Named turns come first, each shown by rows before and after it. Which turns, in which order, take the first row of each pair that follows to the second? Write the first one first, as in the answered first pair.
godiz:
[  6  -6  -6  20  20  17 -26 -13  21  19  -9  -1  -5  17 -16  -8  -1  18
 -10  24   8  13  12  -8   4  -5  11   8  37  -8 -16   4]  ->  [ -2 -15   6  22  27   9 -26  16  -7   9 -26  27  -4  -5  -3 -13  -9  12
  -3  -5  16  13  10  13 -10 -19  11  -5  26   8 -12   4]
[ 36  14  -6   9   6   9  -1 -18  -2 -16   7   8 -19   8  -9  -6   7 -18
  11 -12  13 -11  10  -2  17  -2  -2   0   0 -10  -6  13]  ->  [ 29  14 -12  12  14  11  -6 -12   6 -17   5  15 -21   9 -10 -14   6 -14
   1 -11   9  -6  12  -6  11  -2  -7   1   4 -13  -7  13]
[ -4   5  -8   0   8   7  -5   7   8  -5   4   6  -4   2  -7  -9   8  -1
 -16  14  -8   3   3  -9 -10   4  -4   4   6 -13  -9  -3]  ->  [ -7   2   5  -1   7  -3  -3  19 -16 -10  -8  16  -2 -14   1  -2  -2  -6
  -1  -7   5   1   0  10 -12  -5   2  -5  -7  -4  -3  -1]
[  6  16  -7  -2 -11  -1  -2  13  12  10  -6  20  11  -4   3  13   5   9
  -3  -6   5 -15 -11  13  -8 -13  -1   3  10  10  -5 -12]  ->  [ 13  22  -6  -5 -16  -3   1   3  15  16  -2   8  14   0  -2  17   4   4
   3   2   2 -19  -9   9   0 -11  -2   6   8   8  -5 -10]
zemar:
[ -2  -1   9  -3  33   2  -6  21  -2 -25  -6  28   1 -21  18 -20 -11  33
 -24   0  -3   0  -7  14 -27 -11   7  18   9 -13   1  -5]  ->  [ 18  35  18 -12   6   3  -6  -6   5 -16  11 -15   4 -15  10  14 -16  32
  -4  20   3  -8 -21  24  -1   2  24  32   5 -15  -8  11]
[  6  19   7  -4 -25  -5  12 -22 -24   7  -2 -22  13   7   3  33  -6 -15
  25  -2  20  -7 -14  11  28   0  15   9 -12  -2   7  20]  ->  [ -9 -28  -6  13  -7   3  19 -17 -16  25 -11  -4  14  25  -4  20   9 -25
   7  -3  18   7   8 -25  17  -3  -5  -7  -9  -3  30   4]
[  0  20 -15 -10   1  -8 -17   2  12  -2  -2  -3  -5  -4   1 -14  -4  16
 -17  14 -14  -1  -5  -3  -2   8 -16   5  18  -6 -27  -6]  ->  [  4  19 -14 -10  -1  -4 -16  -8  16   6   2 -14  -5   1  -6  -5  -5  15
 -14  20 -11  -6  -7  -8   5  10 -15   5  19  -4 -25  -1]
[ 20  26  15  16  -1 -24   7  -6  14   1  26 -26   2  20   4   1 -24   9
  28  21  -9   4  -7   4  13  13  -7  12 -15  -6 -21   8]  ->  [  9 -13   4  30  15 -15  14  -7  17  21  18 -16   3  38  -2  -8  -9   0
  17  21  -9   9   9 -29   7  11 -24   0 -14  -4   1  -7]
Bonit:
[  5  28   2 -15  10  -5 -14  -5  17 -24  13   4   1  -8   0 -18   5  19
  -6   9  -9   3 -15  10  -5  10  -2  12   8 -19 -24   3]  ->  [ 11  33  16 -15  -2 -11  -7 -10  -7 -17   7  -9   4 -17   4   5  -7   7
  15  -1   4  -3 -18  29   7   6   9   9  -4  -4 -18   9]
[ -4   0   9  12  -3   7  13  -8   0   8  -6  -6  -2   2   7  10  -3  -8
  21  -6  10   5   1   7   7   0  12  -3 -25  10   0  20]  ->  [ -7  -3  -9  12   8  15  10 -12  23  12  -2  -4  -4  18   0  -1   3   2
   4   7  -4   9   4 -17   2   5  -1  -5 -15  -1  -2  13]
[ -5 -10   0  14   0  -3  30 -18  15   3   2  -3 -16 -11 -17  -4  15 -14
  17  15 -18  22  13   2   7 -22  19  -5  19  -1  -7 -16]  ->  [ -7  -4   4  11   8  -8  27  -7  10  -9  -1   7 -18 -21 -14 -12  12  -8
  11   7 -21  28  13  12   1 -27  23  -7  19  -2 -11 -19]
[ 11  20  20   2 -13  -3   2  13  -4 -17 -13   4 -11 -15  14   8  -9  -3
  18 -15   8 -12  -7  13  -4  -2   7  -7 -10  16  -1  11]  ->  [ 16   9   8   8 -17   9  12 -11  18   9  -4 -20 -11  14   2  19   3 -11
  15   6   5 -10  -2 -18  10   8   3 -10  -7   8  11  11]
Pairs:
Between the rows of a pair lie 2 to 3 turns.
[ 15  -8  -6 -10 -25  25  -8 -32  13  13  33   4  -4  14 -23  -9   1  12
   2   6   6   7 -12 -32   7  29 -10  23  13  -6  -3 -11]  ->  [  6 -13  10  -9 -19   8 -10   5 -25 -10  10  48  -2 -25  -1 -24 -12  14
   3 -34  16   7 -14   8 -16   5 -10  15   6   9  -5 -12]  zemar then Bonit
[  5   3  10   0 -11   7 -10   5  11   7   3 -12   1  12 -12   3   4   4
  -1   6 -11   2   3 -14  24   3  -8   3   3 -11   5   7]  ->  [  5  13   9  -4  -8   6 -18  12  13  -9   4  -4  -3   1 -10  -5  -1  15
  -7   2 -17   2   1  -4  16   4  -9   5   7 -12  -6   7]  Bonit then zemar
[ 13   4  -8   0  -5  18   4 -24  19  26  15 -22   3  22  -8   1   4   0
   2  31  -4  -1  -6 -23  17  11  -3   5  18  -7  -5   8]  ->  [ -7 -10   4   3  12   2   1  26 -21  -3 -14  41   1 -20  15 -25  -9   6
  -4 -14   2   5  -3  15 -19 -14  -7  -5  10  10  -8   2]  zemar then Bonit
[ -8 -21 -10   2  14   9  -3   0  -5   7  -3  10  -3  10  -4 -13  13   4
 -12   5  -9   7  15 -15  -4  -1 -12  -7   8  -9   5  -5]  ->  [  5  27   0 -10  -5   4  -9  -8  -3  -6  10 -12  -1  -5   3   3  -2  12
   4   5  -6  -4  -9  16   7   7   9  11   7  -8 -17   7]  zemar then zemar
[-14  19  29  -4  -4  20   5  14 -20 -29 -16   8  -1   3   4   0  -8  18
  -4 -13   1  15   5  23   9 -42   3  18 -25  20   8  12]  ->  [ -9  -6  21   8  -8  33  16  -9  -5   4 -13 -15   0  35  -8  15   6   4
  -3   4   5  12  19 -13  25 -34  -2  15 -25  19  32   9]  zemar then zemar
[ 14  27  -5 -18  -9  -5   4  -1   4 -17  14 -14   7 -13  -1   5   0   9
   6   8  -2  -4 -18  26   5   4  11   8   0   3 -17   3]  ->  [  9 -14 -22  -2   1   7  11 -15  16  12   9 -15   7  19 -11   6  18  -3
  -7  22  -4   3   5 -20   6   3  -6  -6   1   1   8 -11]  Bonit then zemar
[ 12  18   2  -6 -12   5  -7   4   7   6   0 -15  -8 -10  11  14   3   5
   1  10   3 -17 -11  16  15  -1  13   9 -16  -2 -13  18]  ->  [  0  -9 -16  -2  11  10 -12  17  22   3  -5  14 -13  -1   6 -14  17  12
 -21  12  -8  -2   7 -11  -8  -1  -3   3  -3 -10 -10   4]  zemar then Bonit
[  5  16  14  -5 -10   1   2   5 -17   2  -3 -13   5 -13   3   7 -10  -6
  12  -9   4 -11  -9  18   9  -6  10   1  -9  13   2   3]  ->  [ -4 -24  -2   7  12   7   6   5  -7  10 -12   6   5   2  -2 -10   7  -7
  -9  -8  -1   2   8 -15  -3  -8  -8 -10  -1   9  17 -10]  zemar then zemar then Bonit
[ 16  19  -3   1  -5  -1   3 -16  35  14  12 -32   0   3 -10   9   4   4
   5  21  -7  -2  -9  -4  28  12  11  13   3  -2  -4   1]  ->  [ 14  13  18   4  -6 -11   8   4  -4  13  -5 -21   3 -19   3  23  -9  -8
  22  -6  12 -11  -9  28  22  -5  18   7 -18  15   6   3]  Bonit then godiz then Bonit
[-16  -7 -18   8  20  12 -12  -5  30  -6   3  11   4  18  -7 -26  14  -5
 -23  10  -8   1   7 -18 -15  10  -8   8   7 -14  11  -5]  ->  [ -2   5  15   7 -11   0   0  -8 -14   5  -8 -12  10  -2   1  19  -7 -26
  21 -11  21 -18  -4  25   4   1  10   4 -20  13  27  10]  Bonit then Bonit
[  1  19  -4  -1  -2 -23  -8  -6  42   0  35 -19 -13  10 -18 -24  23  16
 -11  37  -2  -6 -15 -13  -4   3 -13   5  32 -21  -6   1]  ->  [ -9  19  21  -6  -3 -39 -11  27   0 -24  14  22  -9 -30   2 -30   5  17
  -1  -5  11  -8 -19  37 -21 -15  -6  -1  16  -1 -10   4]  zemar then Bonit
[-18 -22  23  -8  20   2  12  33 -22  -9 -23  21  -1  -8  -2 -13  -5  -7
  -1  -7   7   3   8   6 -28 -11  -9 -10 -22   2   6  -3]  ->  [  7  30  15 -23  -5   7   7 -10  12  -1   9 -37   2  13 -18  18  -3   2
  11  31  -4  -8 -10   3   6  13   7  13 -15 -11 -18  11]  zemar then godiz
[ 12  12 -16 -10 -11  -3  -6 -22  29  16  12 -38   1  25  -8   7   8   2
   0  29  -2   4   2 -27  15   3  -2   4   9  -8  -9  -2]  ->  [ -8 -27   5   2   4 -16  -1  31 -23   2 -24  20   2  -8  11  -9  -4 -11
   1 -26  18   7  13  -3 -11 -28  -8 -17  -5  17   5  -9]  zemar then godiz
[  7  22  19  -9   5   0  -6   9 -14 -21   1  13   7 -19  11  10 -19   6
  15 -11   6  -8  -5  33 -10  -2   9   6   3   3 -16   9]  ->  [ 13  28  -2 -13   5  13  -7 -21  24  -6  20 -15   3  11  -6  10  -7  13
   6  20  -7  -7  -2   2  -1  18   4  15  15 -16 -18   5]  godiz then Bonit
[-20 -37 -14   7   7  -8  -1  10  -3   1 -13  27  -7  -2  14  -2  -3  24
 -25 -20  -2 -18  10  -5 -18  10  -2 -13  -3  -2   0  -3]  ->  [ -6 -10   0   2 -14 -14   6   1 -22   6  -8   4  -1 -11  17  26 -14  16
   3 -24  12 -29  -9  22   1  11  11 -11 -17   7  -2   9]  Bonit then zemar
[-26 -24  10  14  13  -2   2  35   8 -16 -16  28  -1 -13  25 -22  12   9
 -34 -11 -11  25  19 -10 -30  -3 -19 -20   4 -11  10   4]  ->  [ -5 -33  23  24 -16   1  20  -2  -4  28 -11 -25   8  13  18  32  12 -19
   2   2  10  11  17 -21   8   7  -5 -23 -14   3  38  15]  Bonit then Bonit
[-25 -20 -24  -1  -1  -3  -6  -7  16  -3 -11   0  -6 -20 -10  -4   8   5
 -27  17 -19  -4  -1  -8 -22  -4  11 -12  23 -15  10   3]  ->  [-14  11 -12  -9 -16 -12 -11 -10   9 -15  -3 -12  -7 -32  -8   8  -5   9
 -15  17 -15 -11 -14  17  -8   1  27  -4  20 -13  -1  16]  zemar then zemar then Bonit
[ 18  -5  -7 -15  22  11   0 -14  17 -11  22 -28  13   5  -1  20   9 -11
  13   4 -10   4 -11 -19 -17   0  13 -10   1   1   3   0]  ->  [ 16 -16   6 -11  19   5   5   0  -7 -15   5 -15  12 -10   8  21  -2 -18
  21 -17   1   2  -9  -4 -19  -9  13 -17  -8  14  10   3]  zemar then Bonit then Bonit
[  8  18  15 -10 -20  -9   1  10 -18 -13  -3 -11   2 -16   9  13 -18   1
  13  -8   7  -9 -15  34   9  -5  11  11  -9   5 -11  11]  ->  [ -5 -42   1  13  -6   4  13   5 -11  23 -10  -4   4  15   0   6   5 -16
   3  -3  12   1  14 -19   4  -9 -10 -11  -6   6  31  -7]  zemar then zemar then godiz
[ 15  10 -11 -14 -12   3  -2 -23   4  12  11 -30  29  -1   2  17   7 -30
 -13   9   3 -22  13  -3  23  35  25  15  -8   1  26 -11]  ->  [  2  13 -27 -16  13   2 -15   1  19 -19   9   9  22  -9   6 -24  11  -5
 -44   7 -18  -8  14  -6  -7  30  12  19  12 -12   6 -23]  Bonit then zemar
[-23   1  -6   3  25   8  -2   0  27 -15   2   1  -5   4   0 -17  -2  11
 -22  10 -18   4   4 -27  -6  22 -17  10  12 -10  -7  -9]  ->  [-16  20  13  -5  19  -4  -9  18   2 -34  -5  13  -3 -22  10 -16 -18  15
 -11  -9  -8  -2  -7  11 -11  12  -4  11   5  -2 -21  -2]  zemar then zemar then godiz
[  8  33  -1  -4  -5  -3  -7 -43  -6  18   5 -27 -10   8   9  36   1 -16
  12  14   1   1  -8   1  28  10  -1  13   6 -26  -5  11]  ->  [ -9 -16   7  14   9  -9   7 -19 -39  30 -21   5  -7   0  12  28   2 -32
  11 -16  14   6  10  -7  11 -16 -13 -10  -4  -7  26  -4]  zemar then godiz then godiz
[-14 -14   1  -1   8  -5   6  12  -6 -17  -9  29  -3 -20   7 -22 -12   7
   0  -2   2  -7  11  14 -23   4   5 -22   7  19  -6  -2]  ->  [-11 -37  -7   7   3   7  14 -12   9  12  -4   7  -3   8  -3 -10   0  -6
   1  14  11  -1  22 -19  -9   7   1 -27   7  19  11  -6]  zemar then zemar then zemar
[-13 -30  -2   9  15  -3  14  -5  11  11 -23  27   4   9   2  -5  -2   5
 -17  -6  -6   1   0 -11 -13  -9 -17  -9  15   1  -7 -12]  ->  [  5  21   8  -4  -9  -9  10 -26  12   2  -8  -9   8   2   1  23 -15   9
   4   3  -5 -14 -21  17   9   2   3   8   8  -2 -28   7]  zemar then zemar
[ -9 -12  -4  13  19  -4   0   8  -3  -2  -8  26  -2   0   5 -26   3   2
 -16 -13 -11   8  12  -6 -18  -8  -6  -4  10   4   0 -11]  ->  [ -4 -17   5  15  13  -4   5   9 -20  11 -14  18   2  -2   7  -9   0  -8
  -2 -19   4  -2  10  -1 -13 -16  -1  -7  -3  16  13  -8]  Bonit then Bonit then zemar
[ -4  13   2 -10   2   0  -4  10   7 -11   9   5  -4  -1   4 -12  -7  17
 -11  -9   1   2  -6  15  -5   2   0   7   8   7  -1   5]  ->  [ -2  -7   2  -2  -8   6   6  -7   5  17   9 -16   2  16  -1   7  -2  -1
   4  -4  10  -1   0  -2  11   3   1   2   0  13  22   2]  Bonit then zemar
[  3  16 -19 -15  -7  -6  -9 -11  30  -3  28  -5  -7   9  -5  -9   5  18
 -10  21  -5  11  -6 -12  -3  18   5  13  24 -14 -13   2]  ->  [  6   4  12  -8 -25 -18   5   6 -24   7   2   0   2 -15   9  18 -13  -8
  26 -15  24   1 -11  25   4  -2  20   3  -5  18   5   9]  godiz then Bonit
[  4  20  -1   1 -12   0   5  -5  10  -9   8 -11  -6   0  -5  -5   5   2
   0  12 -11  -5 -10   2   7  17   6   2  16  -8 -35   4]  ->  [ -5  -1  10   9  -2  -7   8  17 -20 -10  -9  20  -6 -17   5 -18   2  -3
   0 -15  -5  -5  -1  13 -11   4   1  -6  10   3 -24  -1]  zemar then zemar then Bonit
[  5  10  20 -10  -8 -10  -5  10  -2  -8  -5  -4  11 -18   6   0  -4  -2
  15  -1   2   4 -10  22   0  -7  14  -5 -16   2  -8  10]  ->  [  6 -16   0  -2   0   7  -3  -7  26  14  -1 -14   9  13  -7  -7  10  -8
   1  21 -11   9   9 -23   3   2  -2  -9  -5  -8   4   0]  godiz then zemar
[ -3  19  -6  -7  -2  -1  -6   2 -18 -15   2   5   2 -30   4   0   5  -6
  -3 -15   9   3 -14  28 -11  -4  14  17  -8   8  -5   5]  ->  [  3  23 -19  -9  -2   5  -8 -25  13  -2  18 -21  -1  -5  -6   2  13  -3
  -8   9   0   8 -12   0  -2  11  12  23  -2  -7  -7   2]  godiz then Bonit
[ 10  19   4 -16 -14   5  -6   0  19 -12  -6  -8   6  -6 -13   4  -8  20
  -1  13   0  -2 -16  16  12   3   7   4  10  -5  -2   8]  ->  [  4 -12  15  -5 -10   1   1  16  -6  -3 -23  11   9 -14  -8   5  -9   6
   5  -8  15   0  -6  16   7 -10   4 -11  -2  11  18   3]  zemar then godiz then godiz
[-10  -6   5   5   6  -1  -3  12 -11 -21 -11  15  -4  -8   6  -9   3   0
  -7  -3   4   0   2   4 -14 -12   5  -4   2   2  -1   7]  ->  [  4  11   3   2  -7   5   2 -15   4  -7   5 -22  -3   8  -4  14   6  -5
   2  17   2  -4  -4  -4   9   1  13   7   1  -2  -2  14]  zemar then Bonit
[  7  19   9  -6  -6 -16  -6  -8 -21   4  -2 -18  -2 -11   8  26  -7   3
  26  -3  13 -14 -13  29  17  -2  14   6 -13  14 -12   9]  ->  [ -7  12 -23  -8  26  -5 -19  -5  26 -14   8   4  -7   2   2 -18   8  23
 -17  14 -16   1   0  -1 -10   5  -6  10  12 -12 -24  -8]  Bonit then Bonit
[  3  30   7  -9   1  -1   0   5   1 -20  -4   6   0 -21   2  -5   2   7
  -3  -6  -5  -2  -5  22  -8  -4   4   4   1   8 -24   1]  ->  [ -4  -6 -15   4  13  13   3  -7  21   5  -2   4  -2   8  -9 -11  18  -1
 -19  10 -13   5  14 -22  -9  -1 -12  -4  11   1  -1 -11]  Bonit then Bonit then zemar
[ 23  10 -13   2  40  -8   7  -9  17   2 -22 -21  -3   4 -18  -8  42   1
 -18  15 -24  20   5 -40  -2  23 -10   4   7   6 -14 -15]  ->  [ 31  45  14  -8  21 -22   5   3 -18 -16 -28 -22  -2 -32  -5  14  21   3
   6  -8 -10  10 -15  10   5  19  11  14  -8  19 -29   3]  zemar then zemar then Bonit
[ 19  17  17 -12   5 -13  -1  -5   4   3  13   6  -2  -5  -5  10 -21  12
   5 -13   1  -8 -28  11  13 -11  27   5   7   3 -11   0]  ->  [ 11  11  -2  -8  15  -8  -5  -9  26   7  19   5  -6  14 -11  -4  -9  17
 -11   2 -13  -5 -21 -13   6  -6  17   6  16  -8 -17  -2]  Bonit then Bonit
[  0 -21 -15  16  12   8   3  10 -17   0 -14  37  -1  14   9  -5  12  -2
  -7 -10 -10   7  -2 -21 -23 -24  -7  -4  -3   9   9 -11]  ->  [  2 -21 -27  12  12  13   0   0  -1   9  -4  27   0  24   4  -6  18   3
 -11   0 -17   9  -1 -35 -23 -17 -11   1   5   5   8 -10]  godiz then godiz then godiz
[ -4  -6 -21   3   8   5  -8  -8  10  11  11  -5   4  14  -7  -3  -7   0
   9   1  -5   4   7 -13   7   6  -9  -5   8  -5   5 -11]  ->  [ -4 -13 -14   3   6   5  -6  -4   1  18   9  -5   1  11  -3   1  -6  -6
  10  -4   0   4   9 -14   8  -1  -9 -12   1  -1  12  -9]  godiz then godiz then Bonit
[ -8 -27  -1   1   3 -11   2   7  -4  16   3  14 -23  20   7  -5  11  16
  -5  -3   2   9  12 -14   1   1 -27  -5   5 -18  22  -6]  ->  [ -1  14  18 -13  -9 -20  -1  16 -18  -7   4   7 -20  -7  16   5  -5  26
  14 -14  10   2  -9  27   6   0  -7   8  -2 -10   2   6]  Bonit then zemar
[ -4 -14   4   6  -5   6  11 -17  -5  34   3 -27   7  19 -16  24  -2 -20
  12  16   9  -9  -2 -19  18   6   0  -3  -5  -7  16   4]  ->  [-18   6  -1  -8  19  -1 -14  20   6 -17   2  22  -3 -11  -4 -25  -4  14
 -18   7 -15   1  -9   4 -19   6  -4   7  14 -24 -25   0]  Bonit then zemar
[  6  20  11  -3  -6  11  -4   9 -22  -8 -21 -17  -3   6   0 -16 -12   0
  19  -7   1   1 -35  12   5  -4  12   7 -18 -12   1 -12]  ->  [ -2  -8  -1  10   9  19   1   3  -7   8 -22 -10  -7  25  -5 -26   1  -5
   4   0  -2   7 -19 -22  -1  -4  -5  -1 -10 -14  14 -25]  Bonit then zemar
[ -9  11  17   3   7  -2  -2  20 -10 -24 -12  10   8 -23  12 -11  -7  15
   2 -11   1  -3  -1  13 -17  -9  -1   7   3   3 -16  -4]  ->  [ -5  -3  -2   8   3  16   3 -18  17  12   1 -25   8  17  -4   4   8   5
   3  19  -4   4   9 -32   6  10  -6   5   8  -2   2  -7]  Bonit then Bonit
[-10  -9   8   4  11  -6  -4  22 -16 -14 -11  29  -6 -21   6 -13  -3   6
   1 -22   4   3  -2  16 -11 -15  -6  -3  -3   4  -2  -4]  ->  [  2 -11  -9   7  -3  10   3 -26  14  20   8 -22  -5  20 -12  11  10  -2
   6  16   2   0   1 -23  17   4  -7  -1   1  -6  13  -1]  Bonit then godiz
[-14 -11 -16  32  -7  24  -3   4  27   0   4  15  -7  19  11 -16  22   0
  -2  35   0  33  -9 -17  -9   8 -28 -19   0 -18  15  17]  ->  [ -9  -5  11  30 -21   9   1  27 -16  -8 -10  26  -3 -13  23   1   4 -11
  26   3  19  23 -19  27  -6 -11 -12 -25 -18   4  19  26]  godiz then Bonit then zemar
[-16 -31   5  14   2  -3   2  24 -21  11 -26  16  -7  -6  11   1   0 -21
   0 -15   9   1   6   4 -18 -15  -7 -11 -19  10   9 -13]  ->  [-18 -29 -14  15  14   2  -6  11  14   8 -14  18 -12  10   6 -17  10  -8
 -18   9  -9   9   8 -23 -23  -7 -17  -6  -3  -5  -1 -21]  Bonit then godiz then Bonit
